In the data rows, the value 128 means zero.
Some points, one per row:
[111 128 100 123 143 120 110 142 169 133 110 111 161 121 104 115 186 125  81 149 168 130 116 132 134 111 103 117 132 178 106 106]
[ 85 100 120  74 147 137 136 152 153 120 109 138 133 160 130 128 124  85  93 147 197 116 137 127 122 136 152 146  93 187 128 130]
[118 112  89 128 147 130 140 139 167 143 125  91 147 130  76 101 163 138  71 146 169 125 131 135 139 114 105 114 138 164 114 142]
[103 106 105 140 152 100 140 109 167 161 122  87 106 136  78  93 162 151 112 140 160 114  88 132 150 114 129 140 124 181 104 152]
[ 95 136 129 118 165 123 114 133 133 119  73 123 140 131 109 144  95 149 180 113  95 116 120 136 164 159  67 153 127 108 144 110]
[ 77 135 145 109 143  85 138 122 149 112 112 124 170 153 104 145  79  92 146 134 126 133 108 155 150 162 133 129  82 132 176  99]
[ 81 149 138 127 132  97 138 124 155 129 106 119 134 166 101 134 150 116  84 145 197 121 115 131 123 143 136 122  82 185 147  61]
[ 88 113  87 123 156  78 138 142 177 150 115 137 127 128 135 104 111 127 153 163 180  86 105 118 157 138  81 146 126 139 118 114]
[ 95 140 102 114 155  92 161 157 135 110  76 135 161 128  76 147  86  98 147 146 137 107 166 109 133 146 121 144  95 160 147 143]
[ 85 112  92 148 159  72 137 159 172 140 123 124 133 137  78 108 168 113  92 136 158 125 154 145 138 120 124 109  79 139 136 139]
[ 82 148  90 155 146  88 158 108 162 153 117 109 149 151  85  96 147 106 102 159 161 127 111 147 156 123 106 131  91 133 126 116]
[108  97 120 133 125 137 157 103 140 147 156  90 112 146  89  95 166 157  87 155 161 117 108 132 127 116 114 131 116 191 102 153]
[ 99 133 131 116 155 115 125  96 155 124 102 105 157 151 153  98 123 111 111 148 190 123 115 144 109 148 159 129  49 178 174  83]
[104 109  94 127 136 100 172  74 153 140 158 115 122 157  97  90 145 114  96 174 144 123 110 141 138 127 148 127 132 155  86 167]
[107 113  74 132 148  90 131 161 156 145 153 101 132 114 135 133 167 144  87 156 191 118 139 132 125 126  87 104 115 151 105 104]
[118 110 100 133 160  86  93 112 163 117 106 134 181 122 109 118 144 104 126 163 106 115 119 143 142 166  59 159 159 143 111  98]
[106 128 131 123 137  90 139 127 161 128 115 122 126 143 104 143 171 119  70 146 204 130 124 110 129 120 149 129 106 174 109  86]
[ 76  95 119 137 127 131 151 184 185 102  91 147 127 108 173 139 113 111 124 156 178 140 132  84 124  98 142 141 110 154 143 103]
[ 95 143 121 105 154 107 118 124 151 113  79 129 172 122 133 122  78 125 165 145 120 120 142 134 136 176  89 149  94 111 152 132]
[ 97 111 125 146 157  97 114 126 167 149  77 116 176 149 110 111 158 112  98 136 137 117 121 104 161 131 129 131  99 180  74 113]
[143 121 114 141 153  91 135 148 174 141  95 130 141 128 131 108 160 145  98 143 193 121 110  79 140 109 113 145 135 147  83  61]
[ 89  76  84 112 138 107 130 191 172 107  99 130 159  99 184 150 114 117 130 161 200 135 117 125 134 122 115 117 112 125 145 123]
[ 74  93 140 105 170 141 110 138 196 126 116 140 122 122 106 118  92 142 151 123 147 105 157 131 149 152  63 149 107 118 135 130]
[ 92  92 111 170 156  57 139 158 148 110 130 144 146  98 154 112 137 103 139 111 116 142 173 118 153 138  88 127  70 120 137 168]
[108 126  94 135 167  41 130 131 167 153 117 116 126 146 110  94 128 139 120 163 180 108 118 134 153 140  60 135 141 133  98 118]
[ 77  99 116 123 153 117 121 149 199 129  95 130 115 160 192 107  91 128 151 149 134  89 130 127 145 142  73 143 139 133 112 119]
[115 102 110 108 129 121 125 125 150 131 144 127 139 157 125 125 171 109  77 157 207 129 100 137 127 109 140 116  91 178 116 120]
[ 90  86 104 152 133 103 137 145 180 124 150 113 167 107  93  92 168 101  95 139 159 134 143 124 133 117 100 136 109 169 123 162]
Then 16 other points, each followed by its number:
[ 82 110 141  95 144 121 119 129 130 105 110 162 146 151 176 121  82 109 139 148 150 126 140 134 126 171 115 147  65 158 165  90] 0
[ 88 113 150 124 156 199 145 121 195  98 106 120 106 107 184 107  82 124 124 131 135 123 128 140 126 142 101 156 136 153  88 124] 1
[109 112 132 121 158 103 111 149 190 163 115 118 129 143 111  91 140 142 101 159 182 103 129 116 133  98  80 136 129 164 104 100] 2
[105 107 124 138 144  94 123 124 162 152  91  84 125 154  72 106 151 175 106 140 129  93 111 129 155 128 116 152 100 197 130 135] 3
[ 94  87 122 135 167  72 139 135 157 121  92 146 170 106 118 135  99 121 147 131 137 106 130 122 176 155 105 142  99 163 110  76] 4
[ 94  92  91 120 154  76 144 157 149 128  79 165 160 110 105 132  90 130 160 128 166 109 139 133 171 136  75 124 121 135 133 134] 5
[ 93  86 138 138 139 164 134 118 137 159 126  73 110 148  70 115 135 191 145 106 105 100 109 107 147 131  95 152 118 162 160 150] 6
[101 142 118 145 134 124 112 104 193 146 177 121  97 125 114 124 161 126  84 113 157 150 123 123 135 110 102 123 104 194 133  99] 7
[ 71 119 109 141 177  99 114  99 185 135 104 129 145 103 149 140  98 122 155 130 136 106 133 125 175 135  75 135 119 121 126 133] 8
[139 118  99 123 159  89 138 141 122 114 119 134 166 132 129 137  86 122 188 123 109 117 144 127 143 154 115 122  86 109 134  95] 9
[125  93 127 132 140 157 136 103 148 157 133  90 104 131  72 112 177 170  92 130 139 132 109 123 136 115 107 135 125 189  79 138] 10
[ 91  95 113 123 153 151 116 141 137 120 106 158 165 117 127 125  68 132 177 136 141 111 140 125 140 138  89 133 119 110 175 109] 11
[ 80  76 147 125 164 114  99 131 179 155 101 128 137 155 102 101  85 150 159 126 115 125 141 139 133 127  79 129 159 120 112 133] 12
[132 125  94 132 149 101 108 137 185 139  86 107 149 132 125 106 172 146  79 133 178 114 136 121 135 123 130 116 134 169  96 103] 13
[136 128  98 120 149  93 115 148 150 145 110 105 136 134 111 128 165 145  78 143 174 113 130 124 152  98  76 116 117 190 124 133] 14
[113 137 129 124 137 102 133 126 185 127 113  78 158 149  83 123 151  93  79 142 173 148 110 152 112 144 115 107 108 170 145 115] 15
Which two of these numbered points are nearest to each point below, looking only along the 6 directions in which the first points spread most? Their numbers follow each, nearest first.
[ 93  81 104 114 143 104 104 151 193 169 120 105 128 155 137 100 141 138 110 150 186  93 112 125 135 115  97 137 151 151 125 133] > 2 14
[112 102 103 132 148  94 132 138 157 139 119 119 155 138 113 109 175 131  77 137 187 114 142 123 147 122 107 140  94 172  81 115] > 14 13
[101 145 132 136 151  96 109 120 128 119 155 180 116 138 128 102  84 174 174 125 135 148 146 108 133 136  69 121 130 108 130  90] > 8 5
[115  69 124 110 131  95 113 158 194 134 148  83 162  93  88 105 135 166 113 125 176 132 155 123 141 153  97 126 132 163 147  81] > 14 2
[ 98 123  96 134 144 114 132 139 161 145 125  99 121 165 113  91 156 124  78 157 153 102 121 155 146 117 110 118 113 155 126 167] > 7 3
[ 97 116 129  87 144 123 145 156 121 101  83 160 131 128 164 158  76 103 167 133 118 118 159 118 141 152 109 148 104 132 136 131] > 11 0
[125 109  93 126 142  95 121 158 161 151 111 122 159 136  84  94 160 134  84 139 190 125 126 121 158 123 135 113 110 169  82 115] > 14 13
[108 107 134 118 158 140 122 117 116 117  76 112 131 111 111 157 117 183 175 108  80 118 129 117 177 138  73 143 120 151 139 118] > 12 11
[ 68  91 124 130 162 135 111 117 199 134 103 118 123 141 146 103 111 158 104 121 120 110 117 142 163 119 112 155 138 192 118 110] > 1 12
[ 96 111 109 136 139 113 118 133 115 137 130 116  94 150  71 122 187 166  94 138 167 131 101 132 129 103 106 127 118 175 167 161] > 7 3
[120  84 131 122 136 149 118 133 187 140 176  62 129 149 112 113 129 178  95 126 122 111 115 128 127 127  75 118 159 191 126 119] > 10 6
[102  99 117 102 149 118 109 137 146 132 104 128 124 145 114 129 159 165  86 135 195 119 123 129 152 116  92 129  89 206 118 126] > 7 14
[111 153 133 122 148  95 137 142 127 107  87 127 173 137  81 141  75  98 171 125 100 138 140 140 138 154 104 123 112 102 176 124] > 9 4
[ 87 113 116 114 162  90 104 148 177 152  93 140 138 135 108 109  94 152 165 141 154  96 136 123 147 134  62 140 140 110 143 124] > 8 5
[ 89 127 143 106 154 142 132 148 143  99 103 140 143 119 118 129  68 105 169 136 113 119 150 134 128 164 117 153 116  99 167 117] > 11 9
[105 113 119 114 148 114 126 101 161 141 153 113  95 116  76 100 162 162  90 144 206 133 137 141 135 111 101 132 145 169  83 141] > 10 7
[ 78  87 119 133 169 134  90 155 200 139 115 141 104 141 166 108 108 153 136 121 123 104 143 130 145 119  56 159 138 134 120 118] > 12 8
[ 96 137 119 115 165  84 100 115 147 135 102 148 107 125  60 101 154 181 141 112 172 119 153 134 148 142  68 132 173 123  90 133] > 12 3
[ 98 123 107 116 164  81 101 124 167 128 110 126 152 118 107 109  97 133 167 166 151 111 153 135 155 139  63 152 130 115 103 124] > 8 5
[115 144 116 131 151  85 136 115 168 111  74 132 146 109 115 124  85 112 175 130 106 129 168 121 171 147 123 143  98 118 156  91] > 9 4
Here are 16 other points, each followed by its number:
[ 81  94 157 115 137 171 102 140  96 135 120 109 107 138  46 146 168 179 128 121 112 126 143 110 156 148 115 159  96 159 127  99] 0
[114  80 114 143 159 120 117 137 157 117  77 109 171 121  77 126 104 141 139 124  99 123 135 123 175 159  40 141 163 158 109 142] 1
[ 78 120 113 128 140 116 151 131 135 110 103 142 146 115 132 139  86 122 185 129 124 130 120 126 168 150 110 127  87 111 188 100] 2
[120 102 127 130 150  91 120 132 143 130 196 169 106 108  71 115  88 176 166 130 133 155 141 137 129 133 107  96  79 133 134  96] 3
[120 110  94 120 139 109 119 146 155 149 120 127 144 139  88  85 165 137  82 147 209 120 121 117 138 114 112 127 138 176 126 110] 4
[116 133 110 109 156  86 142 151 141 114 111 138 163 114 104 108  67 125 171 135 117 121 130 159 161 141 141 121 106 122 139 108] 5
[128 134 108 116 158  91 115 132 118 106  76 147 139 103 141 163 101 129 170 142  83 133 123 137 183 138  60 119 129 125 153 123] 6
[ 93  94 160 138 152 116 141 119 159 124  89 103 164  74 102 140  92 114 154 115 129 149 125 139 128 130 107 149  68 163 173 146] 7
[119 121  89 144 152 111 130 124 189 151 101 102 151 125 115 102 167 146  87 122 171 126 132 115 138 106 121 105 124 177  96 121] 8
[113 106 122 120 165  50 112 147 135 141  96 130 168 116 177 133 116 146 118 129 173 110 140 109 167 155  65 118 118 165  91  88] 9
[ 80 128 134 124 158 127 133 134 137 122  47 117 144 135 116 139 101 164 161  97  87 113 132 125 173 159  86 162 103 122 152 125] 10
[ 99 132 124 114 158 111 133 141 150 112  92 143 162  92 130 124  76 118 181 134 103 128 140 130 146 151  82 140 107 121 153 122] 11
[108 147 125 136 157  96 120 112 131 113 119 191 101 112 121 119 100 159 181 117 118 139 147 118 139 142  67 145 147 100 120  96] 12
[105  97 134 132 156 143 127 125 136 115 108 146 152 108 111 141  87 149 164 150  72 130 114 134 144 151  27 151 162 114 121 101] 13
[132 107  70 119 148  92 121 156 138 133 141 110 129 158 165 144 182 133  89 137 190 114 127 124 120 138 109 112 103 146  97 109] 14
[113  81 127 137 133 146 152 106 166 152 146  80 113 144 103  79 144 168  95 151 131 125  99 134 135 116 126 123 130 178  83 162] 15
The same question for these:
[ 91 156 131 125 166  76 121 118 138 119 105 145 140 125  94 100  87 178 165 144 119 103 148 133 151 144  87 151 142 105  97 126] > 12 6
[ 80  96 138 150 138 135 139 109 134 162 104  74 126 142  95  95 147 173 123 100 163 106 105 127 152 123 113 137 118 188 126 150] > 15 0
[104 104 125 131 165  56 141 152 185 150 131  88 135 125  66  94 121 144 131 147 152 107 117 143 164 116  85 143 102 158 135 107] > 3 8
[ 94 140 138 127 144 103 121 114 126 112 111  98 161 140 101 129  83 149 172 131  89 115 128 122 158 170  83 174  96 152 135 123] > 10 5
[103 127 141 114 152  93 117 123 124 105  91 140 161 134 122 137  76 115 169 142 142 123 129 141 142 168  99 152  94 108 178  89] > 2 5
[ 91 143 140 140 146 107 106 129 148 124 134 133 145 123 112 129  77 135 189 124  97 119 165 111 148 124  83 129 113 111 167 118] > 11 6
[ 88  96 112 133 134 116 159  96 154 143 146 102 136 151  78  89  91 146 140 138 120 120 114 154 173 134 115 111 124 192  84 150] > 15 3
[ 96 139 130 126 156 124 123 149 117 110 104 112 133 143  62 140  99 142 173 140  92 106 123 141 172 162  79 149  85 111 160 123] > 10 5
[ 89  87 134 128 152 158 123 140 157 131 100  89 139 120  66 121 126 155 136 108  82 130 103 131 176 135  84 165  93 199 149 135] > 0 1
[115 133 118 130 165 104 100 130 124 116 113 194 107 133 116 116  86 168 170 120 136 120 159 125 137 139  89 153 143 110 105  90] > 12 6
[104 112 115 116 180 128 154 162 175 118 104 124 135 118  98 124  96  88 146 130  74 106 180 136 155 129 133 141  93 139 132 108] > 7 5
[105 147 129 121 144 127 117 131 164 135 121  92 147 139  91 111 161 127  74 147 210 128 113 140 116 134 122 133  86 167 137  87] > 4 8
[108 115 136 126 148 159 135 127  98 116  73 130 104 107  59 142 125 167 180 119  86 128 128 112 172 146  98 147  95 134 151 149] > 10 7
[118  97 102 103 176  58 120 182 162 124  87 125 167 101 128 138 107 155 142 132 151 131 144 138 139 148 102 107 115 127 126  74] > 9 6
[122 111  92 142 159 103 115 115 189 138  96 123 174 118 107 101 160 156  93 130 154 105 147 116 135 130  99 114 146 165 111  97] > 8 4
[124 104  85 123 162  92 118 136 170 156 119  96 143 130 110 128 170 123 107 156 213 109 127 138 126 116  98 122 104 134 107 100] > 14 4
[101  83 125 123 171 113 104 117 140 123  61 107 128 100 110 153 142 146 144 124 136 128 137 144 183 137  70 121 103 189 116 115] > 1 0
[ 98 107 100 129 141 101 122 124 168 151 126 101 147 147  63 102 173 125  88 162 165 119 120 140 136 125  82 145 137 156 121 131] > 8 4
[ 92 148 151 125 147  81 147 126 133 103  90 140 150 141 129 151  75 100 157 141 145 138 126 132 148 156 112 132  86 116 164  71] > 2 5
[ 92 129 126 126 164  94 131 169 170 103  85 126 180 108 102 113  99 125 154 134 113  95 150 111 147 152 100 153 136 135 140  99] > 6 11
